Each row has a hidden score. How much does it go up from the first row of each pair to the second? 15 means little or no change, 30 a big rise and 0 a big fall. The score is a weighted sum of the row's numbers plus the product of two more (or one squared), each taken from its middle value.
   0.82  -1.22   0.62   1.68  -0.61   1.23  -0.93  -1.40   0.00  -1.23
  -2.75   0.00   0.62   0.11   0.00   1.23  -1.85  -0.46   1.22  -0.31 15
   0.64   2.14   0.00   0.79  -1.23   1.23  -0.93  -0.25   0.31   0.00
  -0.27  -0.61   0.31   0.14   0.30   0.92  -0.93  -1.84  -1.22  -1.85 21
  -1.77  -0.30   0.00   0.70   0.00   0.61   0.62  -1.14  -1.53  -1.23
  -2.05   1.22   0.00   0.21   1.53  -1.53   0.93   1.16   0.00   0.92 9
  -0.20  -0.61   0.31  -0.08   0.92   1.23  -0.93  -0.56  -0.61  -0.31
  -0.17   0.61   0.92  -1.22  -1.23   0.61  -0.31   0.71   0.00   1.23 13
  -0.53   0.31  -1.23   0.99   0.30   1.23  -0.31  -2.31  -1.53  -2.46
   0.81  -0.61  -1.23  -0.51  -2.14   1.84  -1.24  -1.74   0.00  -1.54 12
   0.27   0.00  -0.31  -1.74   0.30  -1.23  -0.31   1.14   1.22   1.23
  -0.75   0.00   1.54  -0.82   0.00   0.00   0.31  -0.62  -0.31  -1.23 21
  -0.84  -0.30   0.31   1.19   1.22   0.00  -1.55   0.38   1.83   0.62
  -0.28  -0.61  -1.84  -0.01   1.53   2.76  -2.16  -1.16   0.61  -0.62 17
  -0.71  -0.30   0.31  -0.78   1.22   0.00   0.93  -1.48   0.31  -1.54
   0.55  -0.91   0.00   0.60  -0.31  -0.61   0.00  -0.30   0.00  -0.62 5
  -0.68   0.61   0.31  -0.29  -0.92  -1.23   0.62   0.47   0.31   0.31
  -0.30   0.61   0.92   0.17   0.30   0.31  -0.31   0.74  -2.14   0.92 18
   0.65   1.84   1.23  -0.81   2.75  -1.23   2.16   2.00   1.22   1.85
  -1.34   0.31   1.23  -1.96   0.61   0.31  -0.31   1.11  -0.31   1.54 20
  -1.98  -0.30  -0.31  -0.64   0.00  -2.76   1.54   0.53  -0.61   0.00
   0.63   0.31   0.62   0.40   0.61  -0.31   0.93  -0.72   0.31  -0.62 17
  -0.91  -1.52   0.62   0.42   0.61  -0.31  -0.62   0.38  -0.31   0.00
   0.87  -1.22   0.92   0.55   1.53  -2.15   0.62   1.87  -0.31   1.85 20
   0.16  -0.30  -1.54   0.93  -1.53   1.84  -1.24  -1.61   0.61  -1.23
  -0.81  -0.30  -0.92   0.32  -0.61   1.53  -1.24  -1.38   0.31  -1.54 14
  -0.44  -0.30   0.31  -0.25   0.00   0.31  -0.93   0.06  -0.61   0.31
   1.12   0.92   1.84  -1.38   0.30  -0.61   0.62   0.36  -0.61   0.00 18
   0.87  -0.91  -0.92   0.13   0.92   0.61   0.93  -1.16   1.53  -1.23
  -0.43  -0.61   0.31   0.36   0.92   0.92  -1.55   0.17   1.22   0.00 13
   1.47   1.53   0.00   0.79  -0.61  -0.92   0.93  -0.14  -1.53  -0.62
  -0.83  -1.52   0.62  -0.18  -0.61   0.00   0.00   0.68   1.53   0.62 3
  -2.07  -1.22  -0.92  -0.62   0.92  -0.92  -0.62   1.91   0.92   2.15
  -0.06  -0.61   0.62   0.18   0.30  -0.61  -0.31   1.00  -0.31   0.92 19
  -0.12  -1.52   0.00   1.49  -1.23   0.31  -1.55  -0.38   0.00  -0.31
   0.92   1.22  -0.61   0.17   1.22   1.84  -1.24  -0.81  -0.31  -0.62 13
  -0.05  -0.61   0.00  -1.02   0.00  -0.31  -0.31   1.24   1.83   1.23
  -1.59   0.00  -0.92   0.45   0.00   0.31  -0.31   1.06   0.00   1.23 17
  -0.32  -2.13   1.84  -0.51   0.61  -0.92  -0.62   1.33   0.31   0.92
  -1.49   0.92   0.31   1.36   1.22   0.92   0.93  -0.88  -0.92  -0.92 24
  -0.37   1.22   0.92   0.77   0.61   0.00  -0.62  -0.72  -1.53  -0.92
  -0.41  -0.30   0.31  -0.37  -0.61   0.61  -0.31  -1.59  -1.22  -1.54 17
   0.15   0.92  -0.92   1.02   0.30  -0.92   0.93  -0.40   0.61  -0.62
   1.18  -1.22  -1.23   0.08  -0.92   0.92   0.00  -0.44   0.31  -0.31 15
   0.36  -1.52  -0.61  -1.06   0.92   1.23   0.00  -1.91  -0.31  -1.85
  -1.32  -0.30   1.84   1.07   0.61  -2.15   1.23   2.40   0.61   1.85 9
  -0.36   0.92   0.31  -0.02  -0.31  -1.53   1.23  -0.37  -1.83  -0.92
   0.95   0.61  -0.61  -0.48  -0.31   0.31  -0.62   0.29   0.61   0.31 11
  -0.98  -0.61  -1.23   1.70   0.61   1.23   0.00  -1.49   0.31  -1.54
  -0.30   0.61  -1.54   1.82  -0.61  -0.61   2.16   0.09  -0.31   0.00 21
  -1.24   0.00   0.00  -0.70  -0.31  -0.61   0.62   0.20   0.31   0.31
   1.33   0.61  -1.54  -0.98   2.14   0.61  -0.31  -1.61   0.92  -1.54 16
   0.97   2.45   0.00   0.20   0.61  -0.92   0.62   2.03   0.92   1.85
   0.48  -0.30  -1.23   0.98   0.61   0.31  -0.93   0.04   0.61   0.00 13
   1.24  -0.61   0.62  -0.19   0.61  -1.53   1.54   1.69  -1.53   1.54
  -1.63  -0.91   0.62   0.53  -0.61  -0.92   0.93   0.78  -0.61   0.62 10
  -0.45   2.14   1.23  -1.65   0.00   0.61   0.62  -0.02  -0.92   0.00
   1.88  -1.52  -0.92  -0.13   0.00   1.23  -1.24  -0.55  -0.92   0.00 7
  -1.92   1.22  -0.61  -0.48   0.92   1.23  -1.24  -0.46  -2.44  -0.31
   2.40  -0.61   0.62  -0.70   0.61   0.00  -0.31  -0.24   0.31   0.00 14
   0.88   0.00   0.92  -0.26   1.22  -0.92   0.31   1.25  -0.31   0.92
   0.14   0.61   1.54  -0.46   1.53  -1.23   1.54   1.57   0.00   1.23 15
   0.88   0.61   0.31  -1.13   0.00   0.00   0.62   0.73  -0.31   0.92
  -0.09  -0.61   0.00   1.21   0.30   0.92  -0.62  -1.18  -0.61  -1.23 15
  -2.94  -0.30  -0.31   1.03  -0.61   0.92  -1.24  -1.06   0.31  -0.92
  -2.78  -0.30  -0.31   0.33   0.00   0.00  -1.55  -1.68  -1.22  -2.15 16
   0.34  -2.13  -1.84   0.71  -2.14  -0.31   0.00  -1.48  -0.61  -1.54
   1.75  -2.74  -1.23  -0.18  -1.23   1.53  -1.55  -1.66   0.92  -1.54 6
  -0.29  -0.61   0.00  -1.30  -1.23   1.23  -1.85  -0.48   3.06   0.00
  -1.26   0.61   0.92  -2.00   0.30  -0.92   0.00   0.47  -1.22   0.31 21
   0.80   0.31  -1.23  -0.57   0.00  -0.31  -0.31   1.02   0.31   1.23
   1.67   2.14   0.31  -1.31   1.83   1.53  -2.16  -0.51   0.00  -0.31 15
   0.31   0.31   1.23   0.51  -0.61   0.61  -0.31   0.66   0.61   0.92
   0.51  -0.61   0.31  -0.27   2.14  -0.61   0.31   1.10   0.92   1.23 14
   1.32   0.00   1.54   0.48  -0.61   0.92  -0.31   0.34   0.00   0.31
  -0.70  -1.22   0.00   0.35   0.00   0.31  -0.93  -0.75  -1.22  -0.62 15
   0.63   0.61   0.31  -0.69  -0.92  -0.31   0.62  -1.13  -0.31  -1.54
  -1.61  -0.91   0.92  -0.15  -1.53  -0.31   0.31  -0.06  -0.61  -0.31 14
  -0.53  -1.22   0.62  -0.88  -1.53  -0.31  -0.93  -0.53  -0.31  -0.92
   0.34   0.00   0.31  -1.26  -1.53   1.23  -1.24  -0.06   1.22   0.31 13
   0.91   0.92   0.62   1.82  -1.23  -0.61   0.31   1.81   0.00   1.85
  -0.21  -1.22  -1.54   2.37  -1.53  -0.31  -0.62   1.02   0.31   1.23 24
  -0.16   1.22   0.92  -1.58   0.61   0.31  -1.24   0.81   2.14   0.62
  -0.22   0.00  -0.92   0.06  -0.92   0.31   0.31   0.18  -0.61   0.62 19
   1.30  -0.61  -0.31  -0.74   0.92   0.61  -0.31  -0.40  -0.31  -0.31
  -0.84   0.31   0.92  -0.23   0.92  -0.31   0.00  -0.53   0.00  -0.62 19
   1.20   1.84   0.31   0.65   0.00   1.84  -1.85  -1.60  -1.22  -1.23
  -0.84  -0.91  -1.23  -0.48  -0.61  -0.31   0.31   0.45   0.92   0.92 8
  -0.37   0.92  -0.92   0.09   0.00   0.92  -0.62   0.77   1.22   1.23
  -2.02   0.61   2.46  -0.28   0.61   0.00   0.00   0.81   0.92   0.92 29
   1.00  -0.91   0.31   0.27  -0.31   0.31  -0.93   0.23   1.22   0.31
  -0.22  -0.30  -0.92  -0.23   0.00   1.23   0.31  -2.39   0.31  -2.46 20
  -0.13   0.00  -0.31  -0.03   0.92  -0.31   0.62  -0.06   0.61  -0.31
  -0.46   1.53  -1.23   0.69  -0.61   0.00   0.00   0.08   0.61   0.00 17
  -0.50  -1.83   1.23  -1.16   0.61   0.00  -0.31  -0.10   0.61  -0.31
  -0.47   0.31  -0.92  -0.85   1.53   0.61  -0.93  -0.06   0.92   0.31 11
   0.81  -0.61   0.62  -0.81   1.53   0.61  -0.93  -0.62   1.22  -0.92
  -0.38   0.61  -0.61   1.11  -0.92  -0.31   0.62   1.44   0.61   1.54 18
  -0.69  -1.22   0.62  -0.16  -0.92  -0.31   0.93   0.58   1.53   0.62
   0.14  -1.22   1.54   0.55   0.61   0.00   0.31   0.83   0.92   0.92 18
   2.33  -1.22   0.92   0.22   1.53  -0.31  -0.31   0.07   0.31   0.00
  -0.07  -0.91  -0.92  -0.46   0.61   0.92  -1.55   0.66  -0.31   0.62 13
  -0.42   0.92  -2.15   0.97  -1.53   1.53  -0.93  -0.89  -0.31  -0.62
   0.49   0.61  -1.23   0.92   0.61   0.00  -0.93   0.08  -0.31   0.62 16
   1.71   0.61   1.23   1.07  -1.23   0.61  -0.31  -0.18  -0.61  -0.31
   1.64  -0.91  -0.31   1.00  -0.61  -0.61   0.31   0.66   0.61   0.62 19
   0.33   0.31  -0.31  -0.74  -1.23  -0.61   0.62  -0.16  -1.83   0.00
  -1.02   1.22  -0.61   1.48  -0.31   0.31   0.93  -1.70   0.31  -1.54 14
  -1.41   3.06   0.31  -0.97   0.92  -0.31   0.93  -0.34   0.61  -0.31
   0.91  -1.52  -0.31  -0.65   0.30  -0.92   0.93  -0.56  -0.92  -0.92 10
  -0.62   1.22   1.54   1.83  -0.92  -0.61   0.31   0.79   0.61   0.62
   2.60  -0.61   0.31  -1.41   0.00   0.31   0.00  -0.28  -1.53  -0.31 18
   0.39   0.00  -0.92  -0.29  -0.61  -0.92   0.31   0.96   1.22   0.92
   0.51  -0.30  -0.31   1.22  -1.84   0.92  -2.16  -1.13  -1.22  -0.92 17
  -0.50   0.00   0.31  -0.49  -0.92  -0.31   0.00  -0.60  -0.92  -0.62
   1.92  -0.61   1.84   0.30   0.92  -3.07   1.85   1.69   0.61   1.23 18
   0.75   1.84  -0.61   0.57   0.30   0.92  -0.93  -0.37  -1.83  -0.62
  -0.77   1.53   1.54  -1.32   2.44  -0.61   0.00   1.33   0.31   1.54 20
  -1.12  -1.22   1.54   1.06   0.30   0.31  -1.24   1.20   0.31   1.23
  -0.19   0.31   0.00   0.85  -1.53   0.92  -1.55   1.23   1.53   1.54 16
   0.92  -0.30   1.54   0.86  -0.31   0.61  -0.93  -0.08  -0.31  -0.31
   0.04  -0.30   0.62  -0.87  -0.31  -0.92   0.31  -0.16   0.61  -0.31 14
   0.73  -0.91  -1.84   1.54  -1.23   1.53  -1.24  -1.80   0.00  -1.54
   0.44  -0.61   0.31  -0.43   0.00  -1.23   0.62   1.82   0.92   1.85 15
  -0.57   2.45  -0.92  -0.18   0.30   0.31   0.31  -0.35  -0.31   0.00
  -0.97  -1.52   0.92  -1.26   1.53  -2.45   1.54   1.76  -1.22   1.23 16
  -0.51   0.92  -1.23  -0.64   0.00  -0.61   0.62  -0.04  -1.83   0.00
  -0.63   0.31   1.23   2.51   1.53  -0.61  -0.62   1.69   1.22   1.85 11
  -0.56   0.31   1.84  -0.60  -1.23   0.00   0.93   0.32  -1.53   0.31
  -0.40   0.92   0.31  -0.33   1.53  -0.92   0.00   0.69   0.61   0.62 8
  -1.28   0.00   0.00  -0.05  -0.92  -0.61   0.31   0.19  -0.31   0.00
   0.62  -0.61   2.15   2.55  -0.61   0.61   0.31   1.50   0.61   1.85 16
  -1.02   1.53   0.62  -0.79   1.53   0.61  -0.93  -0.08  -0.92   0.00
   0.39   0.61  -0.31  -0.46   0.00   1.23  -2.16   0.14   0.61   0.62 7
   0.03   1.84  -1.54  -0.21   0.00  -0.92   1.54  -0.29  -0.61  -0.31
   1.16  -0.91  -0.31   1.74  -0.31   0.61  -0.31  -1.80  -1.22  -1.85 17
   0.27   0.00  -0.31  -0.81   0.00  -0.31  -0.31   0.67  -0.31   0.92
  -0.24   1.22   0.62   0.10  -0.61   0.31  -0.93  -1.30   0.00  -1.54 16
   0.63  -0.30  -0.61   1.46  -0.92   0.61   0.00  -1.79   0.00  -1.85
  -0.19   0.61  -0.61  -0.39   0.61  -0.31  -0.31  -0.68  -1.22  -0.92 15
  -0.90   0.31   0.00  -1.14   0.30  -0.61   0.62   0.08  -1.53  -0.31
   0.75  -1.52  -0.61   1.47   0.30  -1.23   0.93   0.21  -0.31   0.31 19
   0.29   1.53  -1.54  -0.81   0.61   0.00   0.31  -1.19  -1.22  -1.23
  -0.89  -0.61  -0.92  -0.81   0.61  -1.23   1.23   0.93   1.83   1.23 10
   0.01   0.61  -1.23   0.80   0.30   0.31   0.31  -0.82  -0.92  -0.62
   1.04   0.31   0.62  -0.65   0.61  -0.61   0.31   1.25   0.92   0.92 13
  -1.07   0.00   0.00  -0.38   0.30  -0.31  -0.93  -0.92  -0.92  -1.23
  -0.47  -0.61   0.00   0.39  -0.61   0.92   0.00  -0.74   0.31  -0.62 15
   0.42   0.61   0.31  -2.52  -0.61   0.31   0.62  -0.22  -0.61  -0.62
  -0.11  -1.52   1.23   2.85   0.30  -0.61   0.00   0.82   0.31   0.92 16
  -1.35   0.92   0.31  -0.71   0.00  -0.31  -0.62   0.07  -0.31  -0.31
  -0.12   0.92  -1.23   0.78   0.92   0.61  -0.31  -1.43  -0.92  -1.54 16
   0.93   0.31   0.00   0.30   0.00  -0.92  -0.31   2.02  -0.61   2.15
  -0.41   1.53   0.00  -0.63   0.61  -0.61  -0.93   0.59   0.61   0.62 4
   0.59  -1.22  -0.31   1.04   0.00  -0.61   0.00  -0.44  -0.61  -0.92
  -0.02   2.14   0.31  -0.24   0.61   0.00  -0.62   0.52  -0.31   0.62 11
  -0.75   1.53   0.92  -1.02   2.14   0.31   0.31   0.00   0.31   0.00
  -0.53   0.92  -0.31  -1.33  -0.31  -2.45   0.93   1.69   0.61   1.23 9
  -1.58   1.84   0.62  -1.50   0.30   0.31  -0.93   0.65   1.22   0.92
   0.72   0.31  -0.31   0.61  -0.31  -0.61   0.62   1.45   2.44   1.54 14
  -0.99  -0.30  -0.61   1.34  -0.31   0.61   0.31  -0.83  -0.31  -0.62
  -1.09   0.00  -0.31   0.58   1.22   1.53  -1.55  -1.10   2.14  -0.92 16
  -0.96   0.31   0.92  -0.36   2.14  -0.61   1.23  -0.34   0.00  -0.62
   0.45  -0.30   0.92  -1.35  -0.31   1.84  -0.93   0.00   1.83   0.31 8
